0: tensor([122, 122, 164, 104, 119, 165, 101, 142, 106, 128, 96, 139, 146,
        91, 209, 108, 139, 148, 134, 95, 124, 111, 140, 97, 126, 147,
        101, 106, 94, 115, 118, 173, 129, 100, 135, 140, 156, 116, 118,
        153, 140, 121, 93, 117, 145, 189, 139, 137, 113])
1: tensor([179, 142, 177, 155, 150, 151, 107, 189, 117, 145, 73, 128, 95,
        93, 171, 143, 132, 120, 132, 104, 135, 114, 122, 101, 130, 151,
        140, 133, 110, 107, 144, 125, 160, 117, 144, 69, 88, 152, 122,
        151, 131, 91, 98, 145, 89, 121, 152, 96, 160])
2: tensor([144, 162, 74, 131, 192, 100, 113, 149, 87, 107, 114, 120, 154,
        117, 208, 178, 135, 146, 118, 101, 106, 122, 118, 87, 125, 162,
        100, 112, 76, 112, 171, 111, 119, 97, 129, 163, 133, 107, 149,
        109, 116, 160, 127, 121, 167, 129, 104, 97, 111])
3: tensor([151, 130, 112, 148, 113, 154, 140, 202, 125, 112, 114, 152, 57,
        109, 169, 128, 129, 114, 117, 132, 134, 127, 154, 151, 127, 118,
        141, 134, 148, 125, 129, 171, 93, 80, 98, 101, 150, 117, 129,
        164, 117, 142, 146, 131, 96, 137, 119, 113, 112])
4: tensor([151, 150, 114, 147, 207, 99, 131, 170, 112, 134, 88, 128, 152,
        99, 130, 125, 140, 143, 131, 83, 128, 108, 148, 79, 155, 153,
        132, 137, 88, 101, 204, 155, 114, 98, 126, 93, 168, 133, 134,
        108, 185, 151, 136, 138, 109, 107, 171, 89, 113])
5: tensor([140, 132, 128, 131, 148, 122, 102, 189, 118, 105, 103, 136, 115,
        106, 202, 138, 101, 161, 129, 100, 137, 103, 144, 101, 143, 149,
        112, 134, 90, 113, 156, 164, 178, 115, 123, 134, 175, 124, 128,
        117, 117, 116, 148, 128, 120, 105, 154, 101, 123])
6: tensor([118, 95, 21, 115, 146, 22, 131, 0, 254, 146, 176, 90, 169,
        216, 115, 131, 97, 118, 103, 193, 163, 155, 93, 123, 108, 105,
        107, 144, 98, 178, 17, 71, 230, 219, 163, 206, 91, 197, 156,
        27, 64, 194, 60, 180, 215, 90, 79, 176, 185])
7: tensor([118, 129, 92, 139, 145, 157, 134, 236, 119, 141, 120, 139, 141,
        115, 143, 117, 118, 120, 126, 115, 120, 143, 148, 133, 154, 119,
        120, 136, 112, 117, 211, 154, 118, 87, 102, 134, 109, 111, 148,
        134, 154, 138, 134, 122, 122, 86, 156, 123, 104])
8: tensor([118, 123, 65, 85, 74, 103, 156, 68, 201, 158, 134, 106, 97,
        130, 74, 142, 103, 98, 124, 186, 133, 141, 82, 128, 135, 127,
        124, 170, 146, 170, 114, 124, 132, 197, 142, 134, 57, 198, 111,
        105, 138, 148, 89, 164, 87, 80, 119, 164, 154])
9: tensor([94, 158, 167, 140, 83, 162, 125, 194, 95, 115, 138, 151, 148,
        91, 140, 95, 151, 110, 106, 119, 93, 136, 130, 179, 146, 127,
        137, 108, 160, 112, 137, 132, 65, 85, 91, 136, 131, 112, 104,
        209, 99, 116, 136, 119, 103, 115, 149, 146, 101])
10: tensor([151, 147, 133, 147, 156, 110, 109, 183, 79, 127, 96, 128, 118,
        118, 134, 143, 104, 132, 110, 116, 112, 117, 151, 110, 127, 120,
        101, 130, 104, 107, 188, 112, 106, 87, 144, 146, 121, 99, 121,
        103, 136, 126, 126, 125, 131, 184, 135, 133, 129])
11: tensor([124, 134, 160, 215, 181, 105, 104, 142, 93, 122, 94, 112, 93,
        104, 168, 147, 123, 141, 167, 85, 170, 130, 117, 100, 103, 139,
        164, 123, 77, 102, 133, 189, 129, 104, 161, 123, 127, 96, 145,
        130, 148, 124, 139, 119, 144, 151, 95, 99, 125])

tensor([105, 143, 167, 125, 122, 178, 129, 174, 114, 108, 108, 132, 135,
        114, 104, 129, 107, 125, 102, 128, 117, 115, 153, 166, 136, 109,
        128, 105, 130, 98, 98, 114, 72, 98, 86, 114, 150, 112, 115,
        168, 121, 121, 148, 102, 107, 97, 128, 139, 104]) --> 9
tensor([84, 108, 187, 149, 102, 149, 125, 132, 129, 129, 137, 123, 103,
        94, 189, 129, 104, 119, 146, 115, 163, 143, 126, 131, 113, 114,
        160, 120, 155, 110, 145, 131, 83, 116, 136, 93, 123, 126, 121,
        176, 142, 85, 147, 144, 100, 170, 143, 109, 106]) --> 3
tensor([163, 116, 115, 170, 178, 89, 102, 167, 79, 112, 127, 108, 142,
        146, 228, 144, 113, 128, 167, 88, 121, 127, 150, 116, 121, 195,
        113, 106, 69, 102, 123, 123, 146, 88, 140, 159, 185, 74, 141,
        68, 142, 132, 121, 108, 184, 159, 106, 111, 133]) --> 2
tensor([189, 158, 111, 131, 161, 118, 107, 139, 110, 148, 60, 161, 85,
        76, 187, 146, 106, 105, 152, 94, 120, 100, 142, 56, 137, 139,
        169, 149, 103, 110, 224, 157, 174, 121, 166, 45, 145, 181, 157,
        102, 139, 85, 103, 111, 64, 119, 134, 89, 140]) --> 1
tensor([132, 132, 113, 94, 154, 131, 117, 141, 80, 96, 123, 140, 152,
        117, 128, 132, 163, 126, 132, 126, 95, 114, 138, 140, 161, 121,
        90, 120, 100, 109, 200, 115, 103, 88, 90, 139, 159, 110, 118,
        140, 105, 153, 123, 125, 182, 153, 137, 142, 99]) --> 10
tensor([97, 165, 115, 78, 86, 222, 147, 116, 146, 102, 128, 157, 152,
        111, 104, 87, 189, 125, 118, 153, 98, 125, 138, 152, 168, 107,
        145, 106, 165, 101, 154, 115, 64, 97, 80, 99, 116, 114, 112,
        199, 159, 126, 169, 113, 121, 103, 142, 163, 108]) --> 9
tensor([108, 94, 174, 168, 116, 139, 111, 107, 78, 105, 178, 126, 155,
        134, 137, 126, 145, 128, 134, 113, 131, 132, 122, 181, 103, 123,
        87, 93, 144, 114, 152, 113, 68, 74, 111, 186, 149, 70, 115,
        98, 69, 176, 146, 95, 182, 190, 94, 156, 105]) --> 10
tensor([121, 182, 174, 148, 121, 157, 147, 142, 110, 114, 126, 143, 104,
        126, 131, 103, 155, 135, 108, 97, 112, 123, 175, 111, 120, 153,
        87, 120, 107, 99, 162, 132, 114, 100, 110, 138, 130, 121, 114,
        149, 135, 131, 186, 109, 142, 140, 112, 130, 117]) --> 10
tensor([119, 125, 116, 90, 145, 154, 105, 176, 90, 115, 98, 129, 119,
        98, 102, 141, 161, 161, 118, 104, 122, 110, 129, 105, 135, 149,
        117, 133, 105, 111, 159, 131, 136, 100, 117, 136, 157, 117, 130,
        97, 134, 143, 126, 139, 105, 154, 115, 137, 108]) --> 10
tensor([102, 108, 164, 160, 148, 117, 108, 186, 82, 113, 96, 128, 100,
        122, 151, 168, 118, 169, 134, 104, 125, 118, 138, 154, 114, 162,
        104, 114, 127, 111, 117, 133, 109, 89, 123, 136, 125, 95, 122,
        119, 173, 120, 152, 102, 184, 162, 133, 129, 120]) --> 10
tensor([152, 110, 176, 135, 129, 180, 130, 133, 101, 100, 126, 151, 109,
        154, 135, 128, 128, 135, 141, 121, 130, 119, 127, 140, 129, 114,
        143, 106, 112, 120, 162, 169, 120, 115, 113, 121, 159, 67, 121,
        174, 139, 112, 166, 113, 150, 155, 133, 117, 127]) --> 3
tensor([126, 119, 174, 151, 124, 130, 104, 160, 90, 116, 141, 119, 108,
        132, 124, 132, 142, 150, 147, 145, 123, 114, 154, 138, 130, 144,
        88, 110, 106, 111, 190, 127, 120, 105, 113, 152, 150, 88, 132,
        152, 140, 170, 156, 119, 172, 178, 131, 139, 113]) --> 10
tensor([152, 145, 167, 116, 188, 73, 126, 162, 122, 124, 61, 105, 89,
        97, 143, 132, 131, 146, 137, 95, 112, 99, 104, 63, 128, 135,
        136, 134, 63, 100, 165, 120, 191, 132, 137, 58, 114, 157, 137,
        159, 179, 97, 115, 156, 79, 127, 167, 99, 135]) --> 1
tensor([188, 175, 113, 151, 126, 86, 127, 183, 97, 135, 71, 133, 85,
        95, 149, 158, 141, 117, 191, 112, 135, 112, 134, 70, 124, 148,
        159, 124, 112, 111, 140, 161, 187, 131, 124, 50, 127, 142, 134,
        171, 122, 91, 115, 121, 82, 103, 137, 91, 150]) --> 1
tensor([59, 126, 0, 86, 74, 29, 186, 0, 255, 194, 213, 110, 251,
        255, 0, 109, 72, 146, 19, 167, 129, 129, 129, 119, 144, 79,
        95, 203, 149, 255, 0, 54, 238, 255, 145, 126, 3, 207, 149,
        42, 6, 69, 161, 220, 144, 15, 175, 180, 187]) --> 6
tensor([98, 127, 190, 125, 102, 149, 120, 151, 138, 150, 115, 138, 89,
        90, 137, 149, 129, 101, 138, 94, 167, 109, 133, 103, 101, 131,
        169, 122, 133, 132, 129, 127, 117, 120, 137, 64, 119, 130, 118,
        169, 150, 82, 140, 121, 87, 157, 193, 120, 135]) --> 1
